rotation steps, each row followed by its count of steps
The counts run from 0 to 364.
[-58 -39 -21   5  -4  -9   3  10   4   0 -11  13 -11 -16  -8  17  26  19
 -12   9   9   2   0  38   2  17  -2  15  -7   0  11 -11  20   5 -22 -17
  51] | 110
[ -6 -31   3  16 -20 -11  24 -13  14  10   2  -6   3   0  33  16  55  29
  17   6  -8  30 -14   8  27   0  22  17   4  15  28  -3  33  -5 -26   9
  32] | 364
[-31 -30   9  10 -28   7  20  -2  25   7   8 -23 -13 -14  29  10  38  26
   6  38  -9  24  14   4  12  -9   5   8  -4   8  16   0  35 -19 -24   3
  25] | 363
[ 16 -27  -1  -2   2 -40  -6  12  27  -8  28   5   9 -19  25  -7  11  13
 -14 -26 -11  36 -28  10  12 -13  21  -7  12  12  -4 -24  38  31  10  -4
 -35] | 135
[-34  -8 -18  11  30 -27 -26   3  13  21 -34   2 -23  27  22 -21  13   7
 -21 -24  10 -14 -14  30   6  25   9  10   4  -2   7  -6 -31 -15 -36 -14
  41] | 114
[ -6  16  17   3  16  -6  16 -14  13   8  11  17 -10  -2  18  15  40  36
  25  -8 -30  42 -13  26  34 -32  13  15 -26  31   6  -4  24  17  17   2
  19] | 176
[-21  -8  -2  -6   3  -1 -17  18   5  17 -20  40   3  22  15 -16  23  -9
   7 -24  17   8 -35  11  10  55 -16  34  -8  -4  23  25  13 -10   1  17
  28] | 10
[-10 -10   7 -45 -29 -30 -22 -14  35  -8  12 -26  -2  36  -9 -23   0  41
 -25  32 -20  -5  -5 -30  -4 -24   2 -19   0   5 -14  -6  19 -17  -2 -16
   9] | 183
[-35 -23 -16 -18 -26  -7 -36  13  10  -3 -42   3 -11  22  -2 -11   1   5
  -9  20  20 -11  14  -5  -4  20 -10  42  -6  -7  -1  19   9 -10 -36  -7
  40] | 7
[ -9  -8   9  -4 -27 -41  12  21  19 -16   1   4  34  16  35 -23  -7  34
  17   5  -1  16 -22 -34   7  20  -2 -25  54 -15  -9  13  -3 -14 -32   7
  26] | 103
[  8  -9  -2 -29   3 -23 -21  -7  12 -21  -7  13   0   9  13  22  23  28
  28 -14 -26  25   2  14  26 -23  -2  16 -13  50 -21 -12  42  38 -13  -7
 -14] | 284
[-25 -18   3 -11 -42   3  -6  56  10  -4  12   5   2 -13  13 -12  -5   3
   7  34   5  23   6 -26 -11  24 -21  -2   2 -10  -2  24  47  29  -7  25
   5] | 53
[-14   2  23 -22  -9  -2 -14  19  10   2  18 -24 -46   5   8 -20   8  24
 -25  39  -2  10  31  -8  -3 -44  20 -29 -26   7   6   2  33  19  12  -3
   7] | 228
[ 20 -23  23 -36 -14 -56 -21  29  -9 -22 -23  11   6  22  23 -11   0 -19
 -11 -11  35  20  -2 -26  21 -18  27  19  13  -5   0  -3  -7  -5 -20 -30
  -6] | 193
[ 11  23  28  -4  32 -22 -13  12   3  20  26  -3 -30  39  30 -40  11  11
  -9 -20   0  19 -21   9  16 -21  28 -36   4   2  19   3   2  11  19  12
   5] | 225
[-26  -4 -25  11 -17 -20   1   9  15 -11 -23 -21  -7  12  13 -19  -1  39
  -3  32   1   5  21  -2 -15 -13  25  11  13 -16  -6  -3  -5  -6 -53 -10
  56] | 259
[-21   7  24  -2  28  10 -40  10   8  25  -8   5 -36  43   8 -23  27   0
   8 -26  15  -3 -11  28  13  18 -20   0 -15  12  35  19  17   0  -5  15
  28] | 118
[-58 -10 -21  -1 -22   1  -6  11  22  26 -11   8   8  13  17  12   7  17
 -11  22 -22   4 -12  12  -6  51 -42   6   6  11  -9  13   6   3 -24  11
  29] | 209
[  3 -20  29  17 -18  20 -16   8  38  29  34 -16 -22  14  40  -5  26  -2
  -6 -10 -16  34 -27   5  17  16  -6  15  -9  10  33  13  31  -5  19  16
 -12] | 319
[  2  -5  41  -5   4  -3 -30  13  13  14  -9 -15 -29  49  38 -35  20  -2
   6 -24  19   4 -15   5  22  12  -2  -3   4   1  39  27   8 -14 -13  17
  14] | 117
[ -2   3   8  20   2  -1 -14   0  34 -15   0  -5  -5   1  27 -23  19  37
  53 -19  -2  26 -13   1  14   0  -8  -9  10  12   5  25  28   7 -41  33
  20] | 360
[ -4   0  42 -23   5 -13 -19  36  14 -32   0  30   3  -8   0  -3   6  15
  43 -34  10  35   1  -6  24 -21 -10  10  -1  19 -10  10  22  23 -13  -6
 -19] | 95
[-33 -30  -9   8  -6  -5  -4   1   4  -9 -13  15  -1  -3  -4  17  38  25
  20 -21  15  -2 -25  44  16  19   2  16  -8   5  26   0  40  26 -29   7
  38] | 109
[ 13  -6  10 -42  -6 -27 -34  -4  25 -14   6  11   2  38 -18 -14  13  37
   1 -21  -4  -7 -39   3  19   4  -1  -3 -13  18   8  -2  53  17  22  14
   9] | 185
[  2  27 -13 -10  29 -31 -39  -9   4  20 -18   5 -18  37  45 -10  10  11
   2  -3 -29  18  11   9   9 -12  -3   2 -11  46 -25   7  -1  24 -17  11
   0] | 127
[ -2  -7  37   7   6   2  -3  10   6  10 -10 -11 -17  20  56   3  38  -2
  35  -3   0  42  15  -7  32 -17   7  27   0  28  18  22   5  -5 -43  -4
   3] | 18
[ 14  -2  -3 -17  -5 -19 -55  22  28 -16  -2  18   3  12   2 -25 -14  11
   0 -33  -2  16 -17  -6  -1   7  -6  21 -15  13  -5  10  39  35  12  15
 -31] | 239
[ -3 -24   4   6 -29  -3   2  50  -2  -3  13  22  16 -22  25   0   9   7
  21   2   6  39 -13  -5   8  28  -2  14   4   0  16  20  51  45  -2  34
   3] | 54
[-28  -2   0  28  47   1 -26  16  11  10 -18  27 -30 -20  22 -30  18   2
  11 -29  15  27   7  31   9   4 -13   4 -12   5   1   5   2  -4 -45   1
   8] | 15
[-15 -10 -31 -27  17 -21 -47  -6  24 -15 -24   0 -24 -14 -11 -24   2  20
 -33   4  -5   8  14  10  -7 -32   9  22 -42  20 -17 -16  31   7  -9  -4
   2] | 83
[  6 -40  26 -20 -16 -38 -26  24  27 -30  18  -4  11   9  12 -20 -10  19
  -9 -30  15   9 -34 -14  15   7   7 -26  23 -14   3  -6  19   6 -13  -9
 -18] | 292
[-34   6   0 -34 -18 -22 -36  21  24  -7  -7  19   0  42 -19  30 -11  14
 -25 -22 -17  -7 -14   8  18   5 -17  33  -8  13  -7  -7 -16  29   8 -33
   1] | 141
[  1  -6  16 -27  -1 -45  18  47 -36   6   2  33  11  10  30   7   7 -13
  -9  -2  11  37  -4  -6  18  -7  29  11   8   0   5  -3   1  41  13 -12
   5] | 45
[-31   6  -7   1  37 -20   5   9  -5  34  -8   4 -34 -15  41 -20  18  -1
 -40  35 -11  32  31  17  -6 -24   7 -18 -14  13 -15 -15  -3  -1 -10 -12
  17] | 124
[-16  22 -20 -21  17 -17 -39  -5  24  23 -13  -8 -22  40  23 -11   1  13
 -18  26 -40   7  21   2   1  -9 -32  -3 -27  39 -31   4   1  13 -21   0
  -5] | 128
